In the data rows, 128 means zero.
Here is a table of points, one per row:
{132, 144, 139, 143,  84, 135, 174,  67, 132,  98, 165,  84, 161, 140,  53,
 107,  92, 144, 206, 135, 164,  84, 133,  54,  66, 188, 149, 167,  41,  83,
 136, 169, 163, 141,  63, 108, 181, 134, 151, 164, 133}
{194, 132, 123,  71, 102, 101, 130, 157, 138, 165,  64,  55,  88,  96, 166,
  99, 116, 144,  82, 149, 147, 139, 101, 107, 204, 217, 129,  87, 115, 129,
 200, 186,  92,  92, 178,  92, 107, 125, 190, 207, 153}
{188, 116, 194, 144, 136, 143,  75,  76, 177, 117, 119, 201, 120,  53, 122,
 101, 193, 116, 169, 127, 124,  82, 175, 127, 211, 124,  68, 123, 118,   9,
 122, 110, 114, 111,  89, 172, 119, 141, 129, 160, 126}
{ 26, 104, 172,  85, 159, 118, 175, 103, 142, 166, 113, 149, 142,  25, 109,
 124,  50, 121, 157, 172, 128, 158,  91,  99, 113, 114, 115, 140,  95, 128,
  62, 134, 149, 163, 225, 176, 150, 155, 139, 126,  56}
{ 93, 103,  70, 101, 108, 192, 130, 150, 143, 144, 106, 179, 174, 111, 144,
 151,  54, 124,  79, 153, 121,  94, 208,  64, 142,  50, 130, 149,  91, 173,
 151,  88,  49, 129, 100, 130, 102, 133,  87, 145, 216}
{ 71, 136, 145,  73, 102, 255, 101, 109, 131, 113, 170, 108,  96, 109, 108,
 151, 198,  91, 179,  81, 103, 112,  87, 143, 113, 141, 190,  62,  99, 198,
 142, 143, 119,  75, 128, 125, 119, 156, 147,  72, 123}
{141, 174,  90,  98, 145, 144,  85,  98,  37, 172, 158, 157, 159, 138,  25,
  98, 150, 132, 109, 150,  85, 133, 135, 123, 129, 203, 102, 158, 134, 181,
  80,  83, 126, 141, 140, 178, 165, 169, 156, 179, 120}
{126, 146, 220, 114, 112, 102, 174, 123,  87, 184, 150, 111, 145,  98, 104,
  84, 120, 200,  66,  90, 101,  77,  83, 177, 194,  72, 201, 146, 163, 132,
 196, 178, 160, 149, 104, 182, 118,  80,  39, 142, 137}
{149,  96, 198, 142, 125, 121,  22, 167, 148, 155, 160, 148, 153, 192, 186,
  69,  21, 139, 116, 116, 138, 113, 160, 110,  87, 122, 141,  71, 156, 119,
  51, 170, 132,  76, 142, 134, 135,  81, 133, 119, 135}
{111, 153,  91, 165, 117,  74, 109, 184, 110, 119, 147, 187, 185, 121, 169,
  83,  91, 126, 199,  64, 109, 184, 105, 144, 155,  91, 129, 125,  53, 174,
 215, 106,  97, 141, 137, 151, 109,  98, 195, 157, 115}
{ 87, 137, 171, 172, 166,  99, 150, 136,  92, 177, 210, 111,  49, 132, 154,
 120, 156, 122, 131, 122, 136, 130, 162, 123, 129, 106, 170, 150, 136,  48,
  54,  91,  80, 128,  83,  66,  62, 211, 166, 129, 161}
{116, 179, 131, 105,  67, 104, 142, 164, 152, 116,  55,  72, 183, 122,  42,
  94, 122,  49,  92,  87,  96, 106, 144, 138, 100,  94, 103,  68, 132, 112,
  48, 108, 115, 161, 148,  86, 173, 160, 164, 154, 101}
{ 79, 127, 144, 143, 159, 104,  58, 103,  58,  35, 117, 128, 195, 128, 153,
 174, 193, 176,  82, 138, 187, 107,  52,  95, 128,  92, 126,  89,  93,  61,
 134, 143,  92, 120, 145,  75, 136, 206, 107, 151, 142}
{ 87,  62,  84, 170, 157, 129, 134, 164, 114, 132, 125,  95, 138,  73, 115,
  70, 229, 117, 123, 120, 207,  97, 231, 146, 146, 145, 159, 119,  77, 213,
  89, 103, 159, 109, 109, 126, 127, 112, 152, 115,  64}
{187, 119,  64, 150, 148, 100, 119, 112, 120, 138, 137, 129, 163, 179, 146,
  53, 123,  77, 141, 160,  98, 131, 140,  71, 160, 112, 114,  25, 132, 124,
 148, 166, 180, 116, 140, 192,  97, 151, 119,   0, 140}
{ 66, 207, 132, 103, 140, 109, 151, 155, 197, 125, 101, 156, 126, 148, 118,
  96, 155, 198, 163, 169, 160, 153, 156, 161, 136, 200, 107,  64, 200, 147,
 183, 114,  89, 156,  92, 109, 173, 111,  95,  79, 182}
{ 98, 129, 107,  86,  66, 146, 182, 109,  76, 115,  99, 186, 123, 171, 191,
 136, 180, 164, 128, 154, 114, 185, 153, 190, 123, 129, 141,  86,  91,  33,
  42, 151, 123, 131, 128, 139,  88,  62,  98, 184, 101}
{145, 209, 110, 117, 204, 213, 134, 114, 107, 130,  80, 135, 142, 145,  87,
 104, 151,  99,  96, 145, 165, 146, 174, 108,  34,  81, 216, 170, 170,  63,
 186, 106, 168, 113, 159, 134,  76,  83, 202, 142, 101}
{106, 146,  79, 160, 132, 171,  99, 128, 174, 180, 142, 162, 171,  96, 130,
  83, 155, 117, 107, 140, 100, 162,  62, 168, 145, 163, 110, 194, 103,  77,
 123, 145, 137, 154, 119,   0,  83, 106,  75,  94, 107}
{160, 152, 146, 150,  99, 144, 128, 107, 100,  79, 160, 119,  60, 137, 141,
 126, 101, 170,  57, 127, 146, 126, 149, 190, 119, 159,  57,  96,  74, 157,
 172,  90, 129, 185, 146, 153, 179,  85, 174,  67, 149}
{164, 201,  76,  93,  97, 181, 128, 202, 128, 133, 164, 124, 115, 144, 174,
 163,  89, 176, 134,  95, 165, 119, 185, 102, 169,  80,  56, 211, 185, 125,
 109, 176, 180, 123, 143, 140, 148, 184, 142,  84, 125}
{ 71, 109, 123, 163, 128, 139,  68, 156, 189, 107, 132,  31, 112, 162, 117,
 194,  78, 146, 147, 135,  84, 183, 147, 161, 159, 165, 159,  91, 114, 136,
 163, 105, 168, 179, 143, 173,  67, 156,  94, 190, 135}
{ 70,  87,  34, 123, 117, 104,  86,  81, 157,  56, 120, 127,  22, 120,  83,
  40, 113, 146, 137, 127, 138, 159,  75, 163, 141,  36,  99, 200, 150, 117,
  96,  93, 158,  69, 127, 101, 142, 126, 102, 134, 154}
{156,  56, 148, 139, 138, 112, 113,  90,  74, 157,  49,  79, 125, 109, 166,
 176, 117, 155, 201, 153,  58, 100, 148, 202, 109, 105, 173, 202, 178, 143,
 128, 166,  99, 174,  80, 105, 158, 103, 203,  50, 148}
{136,  74, 175, 200, 119, 134, 181, 151, 149, 111, 105, 193, 109, 140, 127,
 199, 118, 149,  80, 158,  98, 154,  90,  37, 128,  80, 105,  69, 171, 217,
 121, 133, 195, 113,  58,  87, 106, 121, 187, 145, 110}
{100,  93, 147, 129, 113,  49, 113, 186, 175, 153, 101, 171, 103, 209,  67,
 168, 174, 132, 106, 151,  56,  81, 149, 116,  79, 140,  96, 184, 114, 141,
 190, 195, 149, 100, 182, 124, 108, 159,  82, 116, 133}
{135, 228, 131, 155, 188,  84, 124,  96, 121, 115, 113, 126, 115, 115, 165,
 184,  60,  84, 118, 145, 155, 140, 143, 190,  89, 153, 101, 137, 100, 194,
 139, 164,  86,  73,  47, 191,  94, 153, 100, 114,  79}
{137,  78,  99, 131,  94, 123, 132, 142, 146, 169, 155, 120, 126, 102,  11,
 179, 156,  90, 145, 127, 255, 127,  65, 152, 107, 134, 112, 109, 186, 142,
  96, 186,  83, 204, 130, 188, 108, 109, 158, 126, 152}
{255,  86, 198, 170, 163, 184, 155, 161,  63, 120,  68,  82, 106, 160,  50,
 119,  90, 195, 195, 136, 128, 161, 103, 127, 164,  97, 113, 113, 114, 137,
 138,  80, 112,  95, 163,  79, 135, 124,  41, 119, 117}
{118,  86,  93, 141,  63,  97, 117, 163,  60, 160, 141, 173,  89, 117, 177,
 166,  82,  57, 124, 153, 136, 118, 139, 107,  80, 171, 143,  90, 195,  83,
 200,  68, 174,  86, 113, 114, 193, 152,  92, 121, 114}
{226, 127, 151, 133, 119, 133, 155,  99, 187, 121, 192, 138, 122,  99, 192,
 106, 233,  90, 130, 151, 102, 183, 108, 150,  74,  75, 171, 165, 110, 170,
 115, 139, 128, 141, 161, 125, 181, 166,  91, 191, 161}
{ 65, 107,  84, 150, 217, 212, 163, 136, 120, 110, 163,  85, 108, 100, 143,
 126, 137,  96, 121,  78,  65,  91,  96,  79,  88, 152,  80,  99, 143,  72,
 139, 164,  96, 148, 141, 154, 196,  78, 134, 167, 101}
{176,  94,  92,  89, 104,  80, 147,  54, 149, 144, 102, 117, 162, 117, 205,
 105, 169, 209, 131,  55, 147, 108,  96, 117,  35, 140,  94, 120, 155, 139,
 104,  49, 127, 137, 116, 133,  52, 152,  94, 143,  96}
{ 99, 172, 178, 145, 105, 143, 144, 152, 155, 103,  53, 100, 128, 207, 218,
 125, 146,  71, 116, 133, 156, 107,  47,  86, 206, 181, 143, 255, 129, 148,
  94,  49,  95, 136, 129, 196, 146,  92, 122, 105, 125}
{204, 129, 136,  35, 173,  41, 127, 178, 155,  40, 179, 122, 101,  93,  87,
 226,  89,  90, 110, 101, 100, 141, 131, 136, 135, 167, 184, 148, 101, 110,
 108, 101, 139, 137, 108, 110,  98,  62, 115,  75, 158}
{127, 109, 133, 120, 143,  84, 182,  35, 142, 147, 195, 146, 192, 200, 163,
 210, 108,  96, 131, 112, 135, 118, 186, 146, 213, 125, 122, 123, 188, 176,
 135, 159, 144, 104, 190,  69, 177, 112, 131, 172, 138}
Along one direction, these points spread out more than along any other. Take the direction at right angles to it along which they spread out most. Then take the direction at right angles to both along which they spread out most. Go by this last direction. How many in every 100 of the points above lie lower along it than each point below? Round to a whole number. More than half of the points above lie lower than the first one.
{ 66, 207, 132, 103, 140, 109, 151, 155, 197, 125, 101, 156, 126, 148, 118,
  96, 155, 198, 163, 169, 160, 153, 156, 161, 136, 200, 107,  64, 200, 147,
 183, 114,  89, 156,  92, 109, 173, 111,  95,  79, 182} 69
{ 70,  87,  34, 123, 117, 104,  86,  81, 157,  56, 120, 127,  22, 120,  83,
  40, 113, 146, 137, 127, 138, 159,  75, 163, 141,  36,  99, 200, 150, 117,
  96,  93, 158,  69, 127, 101, 142, 126, 102, 134, 154} 25
{116, 179, 131, 105,  67, 104, 142, 164, 152, 116,  55,  72, 183, 122,  42,
  94, 122,  49,  92,  87,  96, 106, 144, 138, 100,  94, 103,  68, 132, 112,
  48, 108, 115, 161, 148,  86, 173, 160, 164, 154, 101} 50
{135, 228, 131, 155, 188,  84, 124,  96, 121, 115, 113, 126, 115, 115, 165,
 184,  60,  84, 118, 145, 155, 140, 143, 190,  89, 153, 101, 137, 100, 194,
 139, 164,  86,  73,  47, 191,  94, 153, 100, 114,  79} 58
{100,  93, 147, 129, 113,  49, 113, 186, 175, 153, 101, 171, 103, 209,  67,
 168, 174, 132, 106, 151,  56,  81, 149, 116,  79, 140,  96, 184, 114, 141,
 190, 195, 149, 100, 182, 124, 108, 159,  82, 116, 133} 44
{111, 153,  91, 165, 117,  74, 109, 184, 110, 119, 147, 187, 185, 121, 169,
  83,  91, 126, 199,  64, 109, 184, 105, 144, 155,  91, 129, 125,  53, 174,
 215, 106,  97, 141, 137, 151, 109,  98, 195, 157, 115} 33
{194, 132, 123,  71, 102, 101, 130, 157, 138, 165,  64,  55,  88,  96, 166,
  99, 116, 144,  82, 149, 147, 139, 101, 107, 204, 217, 129,  87, 115, 129,
 200, 186,  92,  92, 178,  92, 107, 125, 190, 207, 153} 92
{118,  86,  93, 141,  63,  97, 117, 163,  60, 160, 141, 173,  89, 117, 177,
 166,  82,  57, 124, 153, 136, 118, 139, 107,  80, 171, 143,  90, 195,  83,
 200,  68, 174,  86, 113, 114, 193, 152,  92, 121, 114} 6
{ 65, 107,  84, 150, 217, 212, 163, 136, 120, 110, 163,  85, 108, 100, 143,
 126, 137,  96, 121,  78,  65,  91,  96,  79,  88, 152,  80,  99, 143,  72,
 139, 164,  96, 148, 141, 154, 196,  78, 134, 167, 101} 42
{176,  94,  92,  89, 104,  80, 147,  54, 149, 144, 102, 117, 162, 117, 205,
 105, 169, 209, 131,  55, 147, 108,  96, 117,  35, 140,  94, 120, 155, 139,
 104,  49, 127, 137, 116, 133,  52, 152,  94, 143,  96} 31
{ 87,  62,  84, 170, 157, 129, 134, 164, 114, 132, 125,  95, 138,  73, 115,
  70, 229, 117, 123, 120, 207,  97, 231, 146, 146, 145, 159, 119,  77, 213,
  89, 103, 159, 109, 109, 126, 127, 112, 152, 115,  64} 36
{ 87, 137, 171, 172, 166,  99, 150, 136,  92, 177, 210, 111,  49, 132, 154,
 120, 156, 122, 131, 122, 136, 130, 162, 123, 129, 106, 170, 150, 136,  48,
  54,  91,  80, 128,  83,  66,  62, 211, 166, 129, 161} 17
